Named moves, each a turn or a mirror, and the order they were made in; the first pair answered
move Z47:
[ -2.2   8.2 -23.7  -1.3 -20.4   6.8   5.6   0.8 -14.4  27.5] |-> [ -8.7 -11.7  15.1  -1.2 -27.0   7.0  -8.0  18.6 -16.3  16.1]
[ -6.2  -0.9   7.6   1.6  -7.6   1.0   6.7 -11.0   5.4   2.1] |-> [ -5.4   2.0   4.0   2.5  -6.0   1.5   8.2 -12.6   6.4   1.9]
[ -5.1  25.1   0.2  10.6  19.2   5.9  15.9 -21.5  18.9  -8.9] |-> [ -9.8  10.1  32.5  11.9  14.3   4.9   3.2  -9.1  19.1 -17.5]
move Z113:
[-5.7 13.7  5.9  5.8 -3.8  1.7 15.3 -6.2 16.2 -2.8] |-> [-3.6 13.9 -5.3  2.3 -1.8  0.4 18.7 -8.2 13.8  0.1]
[  3.9   8.2 -12.3   5.0  -5.8   2.1   6.5   0.8  -8.0   9.4] |-> [ -1.2   7.8   8.8   9.8 -11.2   2.2   2.8   5.8  -5.0   3.1]
[  2.4  20.4   2.5   9.1  20.9  -0.7   8.9 -14.4  18.0 -14.5] |-> [  2.7  19.4   1.7   9.4  22.4   0.3   8.9 -14.8  18.0 -14.9]
move Z377:
[ -9.5  -1.2 -13.8  19.9 -24.3   7.2  -4.3  11.5 -16.5  11.1] |-> [ -6.1   9.7 -27.3  21.1 -16.4   7.5   2.6   1.8 -11.7  10.8]
[-9.3 -0.5  8.2 -3.2  2.8 -1.6 -1.3 -5.3  3.3 -4.3] |-> [-9.0  1.6  5.2 -3.2  5.3 -2.0  0.3 -7.2  3.5 -3.8]
[ -5.0   6.2 -14.0   4.6  23.2  -9.8   5.2   9.1   0.1   3.5] |-> [ -8.8 -10.0   3.8   2.0   9.6 -10.5  -4.3  23.8  -6.7   4.2]
move Z55:
[  1.2  12.0  10.1 -22.7   4.6  -3.9   4.1  -7.2  23.2  -8.9] |-> [ -1.0  20.7   8.9 -19.3  -2.7  -2.5   7.8  -6.4  23.1  -3.9]
[-20.5  47.0  12.4  18.5 -22.9  -2.3   1.0  14.8  27.9   1.6] |-> [-21.6  29.9  18.0  14.3 -39.7  -1.9  -6.4  30.3  16.1   9.9]
[-2.7 -1.4  2.7  6.5  4.6  4.3 14.9  6.3 -1.0 -2.9] |-> [-3.1  0.0  3.2  6.8  2.7  5.1 15.1  6.0 -0.8 -1.9]
move Z586:
[ 26.0 -13.9  21.0   9.8  -6.3 -29.4   9.1  20.3   9.9  -6.0] |-> [ 25.1 -14.7  18.0  10.1 -12.1 -27.9   8.3  23.6   5.7  -2.0]
[  2.5 -10.4   8.6  -6.8  31.0  -1.0  11.3   1.7   7.9 -15.8] |-> [ -5.5   2.2  26.8   5.6  18.1   2.5  10.4   5.7  12.0 -13.8]
[ 10.5   0.5 -25.9 -12.3 -13.1 -10.9   0.6  -8.4  -0.8   9.9] |-> [ 12.8  -0.7 -21.9 -14.4   6.2 -13.7   1.6 -13.6   6.1  -2.6]
Then:
Each pair is two moves apart.
[  3.5 -10.0 -17.8  -8.1   9.8  -4.6  -1.8  -1.4   2.0   3.2] |-> [  2.4 -15.3 -10.0  -8.6  12.8  -5.5  -4.5   0.4   2.3  -1.2] => Z377, Z55
[  1.8 -11.5 -22.8  -9.0  -2.3  -2.5   2.1  -1.3 -10.4  11.4] |-> [ -0.5  -2.0  -1.6  -3.4  24.3  -6.2   4.4 -11.7   7.0 -12.5] => Z586, Z586
[ -2.3  -7.5  28.2   0.6  -0.9  -6.9  -4.6   6.4  -4.0 -14.6] |-> [  7.4  -7.8 -22.8 -11.1  -2.8  -6.8   2.9  -1.8 -16.1   5.4] => Z586, Z113
[-21.0  40.8  26.5  16.0  -7.7  10.2  11.7   3.8  16.6  -2.0] |-> [-18.9  46.0  12.0  15.8 -12.7  11.4  16.2   0.4  13.8   5.8] => Z55, Z377
[  1.4  -5.1 -19.0  -4.7  12.2  -1.2   0.8  -4.8  -1.0  -2.2] |-> [ -2.3  11.3 -15.8   3.4   8.9   1.3   4.3  -8.9   4.5  -1.2] => Z113, Z47
[-10.1   9.2  27.5   3.3   2.8   1.5  -1.5 -12.9   4.4   0.7] |-> [ -2.6   7.8 -15.2  -4.7  -6.2   3.2   3.4 -15.8  -8.5  21.6] => Z586, Z113
[  7.2  30.1  -9.1  18.9 -13.8  -3.4   1.2   2.6  -5.8  10.5] |-> [ 13.9   2.4 -24.4   3.9 -14.2  -6.8  -5.2   9.6 -18.5  15.2] => Z55, Z586
[-14.8   7.5  18.1   9.4   5.9  -5.2   1.6  13.0  -9.3  -8.1] |-> [-10.5  18.9  -6.9   7.0  17.4  -5.7  10.4   0.4  -6.2  -5.4] => Z377, Z113
[  1.3   2.9  -7.8   3.4  27.7  -2.3  14.0 -12.4  -4.4  -6.9] |-> [ -0.5  -4.2  12.7   5.7  28.6  -2.6   7.7  -6.6  -3.5 -14.3] => Z47, Z377
[  7.9   3.1 -37.9  -6.5   6.9   2.2  -2.3   4.1  -5.4  21.2] |-> [ -4.1  -5.0  14.2   4.9 -20.5   6.1 -16.3  26.1  -6.7  18.0] => Z113, Z586
[  2.6  38.1 -25.1  12.8  10.4  -6.5  25.7 -27.3   6.9  -6.3] |-> [-11.9  12.6  49.8  21.3  -8.2  -6.5   2.9   2.9   5.8 -21.3] => Z586, Z47
[ -8.3  21.0  24.2  14.8  -0.4   4.0   1.3  -9.4  15.5 -10.0] |-> [ -7.5  31.8   4.9  16.3  -8.6   6.3   6.5 -13.2  11.7   3.5] => Z55, Z47
[ -2.2  23.2 -23.3   4.3   8.9   9.1  22.1 -14.1   5.0  -2.0] |-> [  5.6  -5.5 -34.1 -12.4  15.7   4.4  16.2  -8.5  -7.0  -1.8] => Z47, Z113
[  7.1  -3.7 -37.7 -10.2 -15.2  -5.9   2.2   4.4 -17.8  15.0] |-> [  2.7 -32.2  13.5 -14.8   5.0 -11.6 -13.7  13.2 -11.1 -17.9] => Z586, Z47
[  5.6  10.9 -32.8   9.8 -20.2  -1.5   0.6  -3.7   6.0   8.1] |-> [  9.0   7.9 -32.5   3.6   6.9  -5.5   1.9 -15.3  15.7 -10.1] => Z586, Z586
[  3.5  22.9 -26.2   4.6   9.0   0.9  20.8 -20.1   2.4  -5.2] |-> [  5.3 -21.0 -27.0 -12.3 -12.2  -0.6   4.0   5.4 -22.5   8.4] => Z377, Z113
[ -6.4  10.0 -12.4   3.9  12.7 -13.7  -0.3 -16.0  16.6  -1.0] |-> [-10.4 -15.8  16.1   0.1   2.8 -15.4 -14.4   2.4   9.9  -5.0] => Z377, Z55
[ 18.5 -19.3  -0.1  -8.7  21.3  -8.2  -2.7   8.6 -15.8  -2.8] |-> [  9.9  -2.0  29.1   6.6  18.3  -4.7  -2.1   8.8  -5.1 -11.5] => Z586, Z586
[ -7.1  -1.1  16.0  13.4 -26.1  -0.6   0.8  18.7  -1.6   3.0] |-> [  0.1 -23.0  20.1   2.7  -4.6  -6.2  -5.4  17.8  -0.4 -13.2] => Z55, Z55
[-13.1  23.6 -16.7  23.7 -24.8  -5.4  -1.2  -9.6   4.4  15.0] |-> [ -9.0  -1.8 -30.1   9.1 -28.0  -8.0  -7.4  -1.1  -8.4  22.7] => Z586, Z55
[  1.7  50.8 -14.7  17.0   3.7   0.9  23.8 -24.5  15.2  -5.4] |-> [-11.0  17.4  51.4  21.8 -28.0   1.0  -1.4  12.7   3.7  -9.7] => Z113, Z377
[ -8.8  33.4  20.1  18.5 -12.2   5.1   0.7  -5.2   7.2   2.0] |-> [ -8.4  24.7  18.7  15.9 -27.3   5.7  -2.1   5.0  -1.5  11.7] => Z47, Z55
[-14.0  35.5 -24.3  11.6 -24.7   4.6   4.7 -11.2   3.5  23.8] |-> [-17.2  17.1 -11.6   8.3 -40.9   3.6  -4.6   4.8  -7.6  29.6] => Z377, Z47
[-1.6 -0.2 15.3 -7.1  2.0  4.4 -3.4  2.1 -0.8 -2.1] |-> [  2.1   1.6  -0.9 -11.8  11.7   3.2   2.1  -6.5  -0.6  -3.7] => Z113, Z586
[  2.4  10.9  12.9   0.9 -30.5  14.5  -6.9 -10.0   2.6  12.1] |-> [  4.5 -17.5  19.8 -13.0 -21.4   9.5 -18.0  -3.3  -2.4   3.5] => Z55, Z55
[ 5.2 -5.2 14.1 -7.1 -8.0  5.7 -6.0  7.5 -5.1  1.2] |-> [ 3.6 14.4 15.7  0.6  1.5  6.4  0.5 -2.2  4.9 -3.2] => Z377, Z113
[  1.7  11.5  -8.3 -10.7  32.6   7.7   7.0 -17.0   6.7 -19.8] |-> [ -7.7 -18.9  33.3 -10.4  -1.8   9.0 -12.8  15.2  -7.3 -12.9] => Z377, Z586
[  4.9 -38.6  -7.5  -9.5  -3.2 -10.8 -15.7   6.2  -6.8   8.9] |-> [  7.8  -4.7 -36.9  -4.1  12.7  -8.6   1.6 -18.3   5.2  10.2] => Z377, Z55
[ 2.7  0.5 -4.1 15.9 -9.0  8.3 -8.3  5.9 -4.9  8.2] |-> [  7.2 -12.7  -8.2   5.2   0.8   3.9 -11.4   6.8  -8.2   3.8] => Z55, Z586
